One turn sends every row of this set to another row. A few are shown first. Where does it send the rows asked after them?
j_181: [ 13.8   7.4 -11.3   4.7  -8.8  27.4   0.8  20.2 -29.9  -0.2 -14.3 -20.0]
j_761: [ 25.9 -24.0 -11.4   3.7 -33.8  16.8   4.8  15.8  20.5   6.1  54.8  -8.2]
j_965: [ -4.2  22.3 -33.4  -1.7 -19.8  23.5  17.1  21.3  -7.6  -5.9 -11.5  -3.0]
j_249: [  3.0  13.7 -22.2  -2.7   8.4 -34.6   5.9  -0.9  -9.7   7.3  12.3   1.1]
j_2: [  9.3   8.6 -14.9  -0.6  10.9 -33.7   1.7  -1.1 -16.6   8.6  11.7  -3.9]
j_126: [ -4.2 -24.1 -16.0   4.8   5.6  47.8  -8.4  -4.6  -5.9  11.7  49.8  33.2]
j_489: [  6.9  13.7 -14.6  -5.2  -1.6 -31.1  -4.7  -6.6  -8.2  16.3  10.1  -2.0]
j_125: [  4.6  11.5 -27.8   5.7  -0.6  22.0  19.7  29.0 -25.7 -12.9 -11.3 -10.3]
j_599: [  9.0  10.1 -12.5  -2.8   2.7 -31.2  -4.7  -5.4 -12.0  15.1  10.0  -5.2]
j_535: [ -1.5  22.3 -25.8  -2.7 -28.0  26.4   7.6  14.9  -6.3   2.4 -13.5  -6.4]
j_428: [  7.3  11.0 -19.3  -1.0  11.1 -34.5   4.9  -0.1 -12.9   6.3  12.1  -1.7]
j_607: [ 21.9 -24.0 -24.8   7.3 -18.2  10.8  24.5  27.8  17.6  -8.7  58.6  -3.1]
j_579: [ -8.1 -20.9 -22.1   4.9   6.0  45.9  -2.9  -3.2  -3.1   9.2  51.3  37.2]
j_139: [ 10.6   9.0 -12.7  -1.8   7.4 -33.0  -3.2  -3.1 -15.6  11.6  10.7  -5.2]
j_381: [ 24.4  23.6  -3.2   6.3 -17.6  27.5  26.1  -7.9   9.2  17.4  18.5  47.9]
j_735: [ 10.6  11.2 -10.6   0.7 -19.9  29.3  -4.5  14.5 -22.2   5.8 -15.2 -18.1]
j_254: [ 41.7   8.3  19.0  11.4  -9.9  30.9   9.1 -10.7 -11.3  23.6  15.8  32.7]
j_38: [ -3.6 -26.6 -19.2   6.7  13.9  45.5  -1.7   0.0 -10.5   5.8  51.2  33.9]
j_830: [ -2.5 -27.5 -16.2   6.9  12.3  46.6  -6.2  -1.9 -10.8   8.2  50.7  31.7]
j_218: [ 43.5   1.1   9.8  19.4  16.3  25.3  27.3   4.7 -26.2   5.9  19.4  33.2]
j_261: [  2.6  15.6 -21.1  -4.7   3.2 -33.8   4.0  -3.0  -5.2  10.5  11.7   2.0]
j_534: [ -7.3 -22.2 -22.0   6.0   9.8  45.4  -0.3  -1.8  -4.5   6.5  51.8  36.9]
j_850: [  3.7  15.8 -18.6  -4.9  -0.7 -32.4  -0.1  -5.7  -5.6  14.0  11.2   0.6]
j_235: [  4.7  17.8 -16.8  -2.8 -27.9  28.8  -1.5  12.8 -12.4   7.0 -14.5 -11.9]
j_470: [ 21.3 -19.5 -18.7   2.8 -33.3  15.0  12.2  18.5  24.6   2.7  56.4  -4.0]
j_799: [ 11.4   6.9 -19.1   6.5  -0.8  24.3  11.3  26.1 -31.4  -8.5 -12.3 -16.0]
j_808: [ 36.0   6.8  -2.1  18.8  17.9  22.0  39.7   9.2 -18.4  -1.6  21.8  40.4]
j_701: [ -6.0 -22.5 -19.4   4.4   4.3  47.3  -6.0  -4.7  -3.3  10.8  50.9  35.0]
j_784: [ 30.8 -27.9  -6.1   6.2 -27.9  16.8   3.1  17.1  12.9   5.3  54.3 -12.0]
j_590: [ -5.4 -24.2 -21.3   6.2  12.2  44.7  -0.7  -0.3  -7.8   4.9  51.1  35.5]
j_977: [ 32.3  17.1  10.4   6.8 -19.3  30.7  13.7 -12.1   0.9  24.4  16.3  40.2]
j_37: [ 45.6   1.6  18.7  15.8   5.1  29.1  14.6  -3.3 -22.2  16.4  15.9  29.9]
j_923: [ -2.5 -26.4 -15.3   6.0   8.7  47.4  -8.1  -4.0  -8.9  10.9  50.3  31.5]
j_131: [ 33.8 -32.5  -6.3   8.8 -19.1  15.6   7.2  21.8   6.7   0.5  55.0 -14.0]
j_121: [ 32.6 -32.6 -12.3  10.3 -12.5  13.9  14.7  26.3   5.1  -5.2  56.6 -11.7]
j_305: [ 22.1  22.4 -11.1   9.2  -6.0  23.5  38.7  -0.1   5.4   6.9  20.6  51.1]
j_85: [ 27.0 -28.6 -19.5  10.3 -11.7  11.5  21.2  29.0   9.6  -9.9  58.2  -7.0]
j_407: [ 27.8  16.4 -11.4  14.4   8.6  21.7  44.1   7.1  -5.5  -1.2  21.8  48.4]
j_496: [ 20.0 -19.2 -24.5   4.3 -26.1  13.0  20.5  23.4  24.1  -4.5  58.1  -2.0]
j_190: [ -0.9  18.2 -34.4   2.5  -8.5  22.5  22.4  27.0 -15.7 -11.8 -10.8  -4.6]

j_977 -> j_381
j_607 -> j_85
j_181 -> j_735
Where do these go?
j_38 -> j_830
j_599 -> j_489

One turn sends every row of this set to another row. A few are shown first. Where does it send the rows asked after them?
j_297: [ 23.9  33.2  32.3   2.5  15.1  24.2  -7.0  25.0   4.0  15.7  12.9  35.1
  -2.6  14.7  -7.9  23.4 -13.3  -4.6  -2.3  25.6]
j_731: [  7.7  15.5   4.3 -23.5  -7.1 -39.2 -18.8  21.4   1.6 -66.9  -2.9  56.3
 -31.8   5.1 -24.5   7.7  23.1 -26.9   4.4   7.0]
j_338: [ -0.9  19.0  -7.5  -2.4  27.4 -17.0   2.0   2.3   8.1  24.2  -3.3  27.8
  -6.0  -3.8  19.5  -2.5  26.0  21.8  20.4  14.6]
j_129: [  0.5   1.0 -15.1  -3.3 -13.0 -28.3   4.1  18.3  10.0 -54.4  -1.3  29.5
  -5.9   5.2 -58.3  17.9  10.8  43.8  -2.0  21.6]
j_872: [  7.1  31.2   6.2  -7.3  -4.8 -15.4 -13.5   9.4   0.6  32.9 -10.5  12.4
  -0.6  -2.8   3.0  10.0 -11.3  20.7  20.0  10.7]
j_859: [ -2.1  10.9   8.3 -14.0  17.6 -23.4   1.0  -4.7   1.8 -82.2  -7.4  15.4
  -9.7  10.6  18.4  14.3  10.6  14.2   2.4  22.6]
j_984: [  8.0 -24.1  12.1 -11.4  -5.4  20.9  -7.8  -3.7  -7.6 -65.2  -2.2  30.3
  -5.6   5.0  -5.4 -33.1   1.4  20.6   9.9  21.9]
j_699: [ -5.8   3.1   0.5  -7.6 -10.4 -13.6   4.6  23.9  -0.5 -49.9   0.6  50.8
   5.9  12.4 -69.9  10.0  -8.4  40.4  11.2  20.0]
j_495: [  5.9  -7.3  16.4 -22.8 -30.3  -3.5 -35.9  22.0  -6.0 -53.5  -6.4  38.2
  -2.5   6.1  22.4   5.5  -5.7  -2.1  34.6   6.5]
j_620: [ -9.7  19.2   1.9 -18.7  15.0  -7.7  -0.1  14.2   1.3 -44.1  12.8   9.3
 -36.5  32.3 -46.9 -10.3  32.6 -12.6  20.4  16.6]
j_58: [ -3.3 -31.1  15.2  -0.9 -11.4  -1.6  -9.7  22.4  -2.8 -66.5 -19.2  45.0
 -10.4  23.2  11.6  -7.0  23.4  20.8  -3.6   8.0]
j_277: [ -7.5  25.9   0.0  17.3 -25.7  12.3   4.6  21.1  -9.8  21.3   0.9  23.5
   4.6   9.8  -9.7  17.7  16.2  35.3  10.3  17.2]
j_936: [ 18.5  40.1  17.0  -4.5  17.4  12.3 -13.4   7.4  10.0   8.4  21.8  -2.1
 -11.8  12.9  -1.6  13.0  -4.7   3.2   3.0  36.9]
j_574: [ -7.3  30.7   5.0 -12.0  -2.1  -7.2  -4.3   8.4  -5.7  30.7  -0.3  17.9
   5.6  16.8   5.1  22.9 -18.7  14.3  21.1  16.8]
j_393: [ -9.0   0.4  -5.6  -4.2 -13.0 -25.5   5.2  30.0   2.5 -54.3  -3.9  46.0
   0.5  18.0 -59.4  25.0   2.9  39.7   2.6  20.7]
j_619: [ 24.9 -15.4  -1.0 -16.9 -29.2   8.8 -25.1  -0.2   2.8 -55.6   0.6  31.1
  -4.8 -10.7  19.1  12.7 -13.4  -6.0  17.1  14.1]
j_429: [  0.9 -30.0  25.5  -6.4  -6.7  18.5  -4.6  15.6 -12.8 -60.8 -10.6  54.4
  -0.7  23.2  -2.2 -17.8   1.5  15.0   6.8  10.4]
j_145: [ -5.6  14.0  34.1 -11.8  15.5 -24.4  -5.7  25.3  -5.4 -73.6 -26.8  46.7
  -4.5  16.4   9.9   7.2   4.6  14.5  12.3   7.5]
j_144: [  5.9  16.2  15.7  -6.4   7.7 -21.1  -8.3  31.3   8.9 -35.3 -13.7  30.4
 -43.6  14.5 -46.2  -9.3  43.4  -9.8  10.0  -1.6]
j_462: [ 16.2  34.1  34.4   8.9   7.7  -5.1 -20.3  42.6  11.1  12.3  -4.6  34.2
 -14.3  16.6   5.4  29.3   8.3   3.3  -8.2  14.3]
j_69: [ 13.9  40.0  19.3   2.6   9.3 -14.8 -24.8  24.7  15.7   6.3   7.1  -1.3
 -18.7  16.5  10.8  19.9  18.6   9.3  -1.1  23.3]
j_985: [ -4.6  27.7   1.9  17.9 -24.2  15.0   4.0  19.6  -9.0  23.3   1.6  22.5
   4.7   5.1 -13.7  11.2  12.4  34.4  12.9  17.3]
j_137: [-0.5 19.6 -7.4 -6.4 29.9  2.2  9.7 -5.2  1.0 26.3  7.0 33.3  1.9  3.5
 11.5 -6.2 11.0 15.1 26.7 20.8]
j_541: [ 1.3 15.1 -1.6 -0.6 28.1  6.0 13.9  6.2 -0.3 29.1 -1.5 55.4  4.0  5.4
 12.6  9.5  9.3 10.6 18.4 12.9]
j_775: [ -6.7  25.5  -4.9  17.2 -25.8  10.8   6.2  19.3  -6.8  21.2   3.0  17.2
   3.0   5.7  -9.3  19.8  18.0  34.7   6.6  17.8]
j_76: [ 24.0 -11.3  15.8 -18.3 -29.2   5.0 -32.0  13.3  -1.8 -49.3  -8.6  42.6
  -4.4 -16.3  12.7  -0.4 -17.3  -3.5  26.5   5.3]
j_226: [ 12.4  16.7  -1.2 -33.7   0.1  -9.8 -10.4  -3.1  -4.9 -64.5  18.3  53.8
 -21.3   5.1 -38.7  -5.4  -0.9 -31.3  13.4  22.0]
j_135: [  7.0  20.9  -4.3 -31.5  -3.5 -32.3 -17.0  -0.1   1.0 -68.6  11.5  33.0
 -29.3   3.5 -28.2  -4.8  17.3 -25.5  11.1  21.2]
j_924: [  5.0 -14.1   0.2 -20.2 -28.7  -1.9 -29.9   7.0  -3.6 -59.9   3.7  24.0
  -4.9   7.7  27.5  21.0  -5.1  -4.0  22.7  14.7]
j_26: [ 12.0  12.5   8.4 -24.6  -5.1 -16.7  -8.6  17.5  -3.0 -62.1   1.4  73.5
 -20.7   6.0 -35.6   6.2   5.0 -33.9   5.3   9.8]
j_929: [ 21.9   5.9  14.9 -12.7  20.8   6.0  10.2 -17.1   3.2 -75.5  -3.6  28.8
  -5.7 -12.4  -2.4  -2.1 -10.2   6.5   0.3  26.9]
j_658: [ -1.4  27.6  -2.9  17.9 -25.6  13.3   5.2  15.9  -9.3  21.7   1.6  15.4
   3.3   0.4 -12.8  11.6  17.6  35.4   7.7  17.6]
j_66: [ 17.1  21.3   0.9   1.2  -7.9 -11.8  -2.4  10.5   6.4  32.7 -15.4  22.5
  -4.3  -9.0   7.9  30.5  -9.1  15.7   1.2   7.5]
j_857: [-21.5  13.4 -25.2 -14.6  -0.3 -22.5 -23.5  -9.8  15.8 -30.5  22.7  61.0
 -13.0  19.6 -37.7  23.9  26.4  17.7  -7.5  28.1]
j_992: [  3.3   6.5  -8.6  -7.0  -9.3 -15.6   2.1  13.6   4.3 -50.9   3.5  28.8
  -0.9  -0.4 -70.8   3.0  -1.8  44.9  10.2  24.6]
j_447: [  1.2   7.0   1.9 -13.6  15.1  20.1  16.1   5.8   1.9 -39.5  16.8  34.8
 -31.4  28.1 -51.3   8.8  17.4 -26.3   4.3  19.0]
j_723: [ -4.5  20.8  -0.6 -11.9  -3.0 -13.7 -33.5  -1.5  14.8 -16.9   5.5  81.6
  -9.1  -0.9 -59.4  -6.4  16.1  22.4   4.6  15.1]
j_423: [  5.0 -27.0   3.6  -5.1  -8.2  -1.0 -10.6   0.1  -0.1 -69.3  -7.7  15.8
 -14.3   6.0   7.4 -22.5  22.7  24.7  -2.0  15.3]
j_18: [  1.6  13.2  -2.3   2.8  22.9 -11.2   7.0  14.6   7.7  27.6 -13.1  50.2
  -4.7   0.2  21.0  12.9  25.7  15.7  13.2   8.3]
j_298: [ 18.4  13.2  39.4 -10.2  16.5   2.0   1.4   9.7  -5.4 -65.7 -22.2  58.6
  -0.8  -7.2  -9.2 -10.5 -15.6   9.9  10.7   9.4]
j_147: [  3.4  20.7  -1.2  -4.7  -3.3  -0.4   3.5   7.4   0.3  28.3  -3.7  25.5
   3.3   9.5  10.2  42.4 -15.0  11.6   1.6  13.6]
j_580: [  1.9  13.6 -21.9  -9.1  -0.5  -9.1 -23.7 -19.4  21.1 -21.6  17.3  67.7
 -14.6  -5.6 -52.7   9.1  19.0  20.6 -10.7  24.2]
j_196: [ 17.7   3.9  15.0  -1.2   7.7   7.5  12.8  28.6   6.2 -32.6  -9.2  53.7
 -38.5   9.5 -52.5   7.9  27.8 -22.2  -6.9   2.0]
j_377: [-25.6  24.8  -6.4 -15.4  -3.2 -26.5 -35.6   6.9   9.2 -23.6   9.8  73.6
  -9.9  26.4 -45.1   6.8  23.5  24.5   9.4  16.7]

j_298 -> j_145
j_495 -> j_924
Where do these go?
j_338 -> j_137
j_580 -> j_723
j_775 -> j_658
j_872 -> j_574
j_423 -> j_984
j_196 -> j_144
j_462 -> j_69
j_226 -> j_26
j_393 -> j_129

One turn sends every row of this set to another row. A few are shown first. Where does it send the rows asked after them?
j_41: [-20.0  32.6  37.2 -22.8  14.3 -35.5  45.5  19.6 -41.5 -12.2  17.3 -20.7
   0.7   1.5]
j_295: [ -7.0  24.2  37.7 -21.6  36.5 -16.4  56.7  36.1 -46.2  -6.4   4.6 -11.9
   1.5 -19.5]
j_665: [-12.9  -6.8  19.2   8.0 -11.8 -16.8  30.6  11.1 -34.4 -26.8  24.1 -12.1
  13.5  16.1]
j_736: [-11.9  38.0  -5.0  17.3  33.9 -29.2  69.9 -27.5 -31.8 -27.7  18.6 -48.7
 -22.7 -25.3]
j_73: [  1.8  47.0  -3.6  21.6  43.9 -13.6  65.3 -16.9 -42.1   3.7  -2.9 -46.9
  -5.1 -23.5]
j_905: [-25.9  -6.5 -19.5  16.2  -5.4 -13.8  69.9   1.1 -52.0 -40.6  36.2 -37.5
 -15.9  -3.7]
j_889: [-30.1  10.1  29.5  -4.3  35.7 -27.8  26.3 -12.4 -41.1  -3.6 -21.2 -23.2
  -4.4 -36.5]
j_266: [  1.3  32.1  33.9 -13.9   4.5 -10.9  52.6  33.2 -44.8  -3.8   5.8 -18.1
  10.4   5.7]
j_84: [-31.4 -12.7  35.1  12.4   6.4 -21.0  27.7 -17.7 -39.9 -30.6  21.1 -21.7
   4.5   1.3]
j_959: [ -1.7 -12.0  19.2  16.6 -14.1   5.8  52.0  -3.6 -29.4 -52.0  -6.4 -24.5
 -13.7 -27.0]
j_597: [ 12.6  -4.2  10.6   1.8   6.9   8.4  59.3  35.4 -29.0 -34.0 -14.2  -7.8
  -9.0 -38.4]
j_282: [ 34.7 -19.3 -15.5  19.2  37.2  -5.1  36.0  22.8 -55.4 -10.1  11.5 -38.8
  -5.6  -3.7]
j_981: [  8.1 -21.3 -14.3  13.2  -5.5 -26.0  49.6 -27.2 -33.8 -28.6  -6.4 -49.2
 -12.3 -37.8]
j_703: [ -9.8  13.0 -21.4   5.4  30.7  -2.0  62.3  34.1 -67.1  17.0   4.4 -24.1
   9.3 -11.2]
j_947: [ 15.0  22.2 -24.0  33.1  42.7   0.7  55.8   3.4 -37.7   7.7  -3.2 -27.5
  10.4 -20.7]
j_55: [ 10.2  -1.9 -38.0  37.2  31.9  -6.7  55.1   6.3 -24.0 -21.5  17.7 -18.1
   1.4 -21.1]
j_829: [  4.8   6.9  -7.8 -12.5  32.6 -41.0  50.2  -8.2 -42.5   4.2 -19.9 -43.4
  -9.8 -51.8]
j_877: [ 26.7   1.0 -16.2  -6.9  20.4 -20.2  62.6  14.3 -39.0  -2.1 -22.5 -36.7
  -7.0 -51.2]
j_717: [ -7.2  -9.8 -32.3  15.0   7.0   1.2  69.4  34.8 -53.8 -18.4  22.9 -19.3
  -0.2  -7.0]
j_223: [-28.2  -2.6  31.4  12.9   3.1 -16.4  31.8 -32.7 -36.5 -33.5 -10.5 -34.2
 -11.6 -25.7]
j_774: [-35.8  10.3  40.0 -14.1  37.7 -37.7  33.1   1.4 -44.1 -12.1  15.4 -18.0
  -0.4 -14.2]
j_835: [ 28.7 -16.2 -20.7   8.8  -2.7 -10.5  62.6   2.0 -33.8 -22.9 -13.4 -39.3
  -8.2 -41.9]
j_847: [ 19.4 -26.5 -15.3  15.1  27.9 -22.6  38.5   8.4 -46.0 -39.8  31.8 -42.9
 -23.3  -4.7]
j_524: [-29.4   8.7  28.0 -10.0   3.3 -39.4  32.3   4.9 -34.3 -26.2  29.5 -17.1
   2.2   8.1]
j_654: [ 13.2  21.8  16.7  -2.5  44.4 -29.0  48.9  -8.8 -64.3 -10.4   9.3 -68.4
 -27.5  -8.2]
j_502: [ -6.0   7.8 -26.0  28.4  26.6 -25.4  63.1 -12.2 -20.6 -43.9  30.8 -30.8
 -18.1 -24.0]
j_515: [ 31.1  10.7   4.2   7.0  47.5  -8.6  41.7  12.1 -66.4   7.7  -2.8 -55.0
  -8.5  -5.1]
j_757: [ 16.0   8.8  30.4  -0.5   5.8  13.7  65.7  38.5 -43.7 -21.7   3.6 -13.2
   6.0  -8.1]
j_962: [-31.9  30.9  -1.7   0.4  32.5 -19.5  59.6  -0.8 -73.5  17.1   5.6 -44.9
  -0.2 -10.0]
j_672: [-41.4  19.0  -0.4   5.9   9.8 -26.9  64.3 -20.7 -63.9 -18.0  24.4 -52.7
 -16.1  -5.0]
j_172: [ -0.1 -14.0  28.8  20.2 -12.7  11.2  47.3   5.6 -39.6 -37.1  14.1 -19.3
   8.3   4.3]
j_948: [  5.7   8.2  23.4   4.6 -11.2   0.0  43.4  28.7 -40.3 -13.0   9.8 -13.2
  19.0  14.4]
j_669: [ -7.2  -6.1  -6.7  -0.4  16.9 -44.7  42.4 -33.1 -38.2 -12.2 -10.5 -50.8
 -13.8 -43.8]
j_263: [ -4.4   9.6  17.3 -11.8  38.8 -12.7  43.6  29.6 -36.1  -4.5 -23.1  -7.3
  -2.8 -44.9]
j_112: [  5.5  -1.9   4.6   1.5  32.4 -37.8  47.5 -10.5 -51.4 -40.6  30.8 -61.4
 -36.3  -8.0]

j_223 -> j_597
j_948 -> j_41
j_295 -> j_84
Where do these go?
j_847 -> j_515
j_829 -> j_981
j_947 -> j_736
j_962 -> j_905

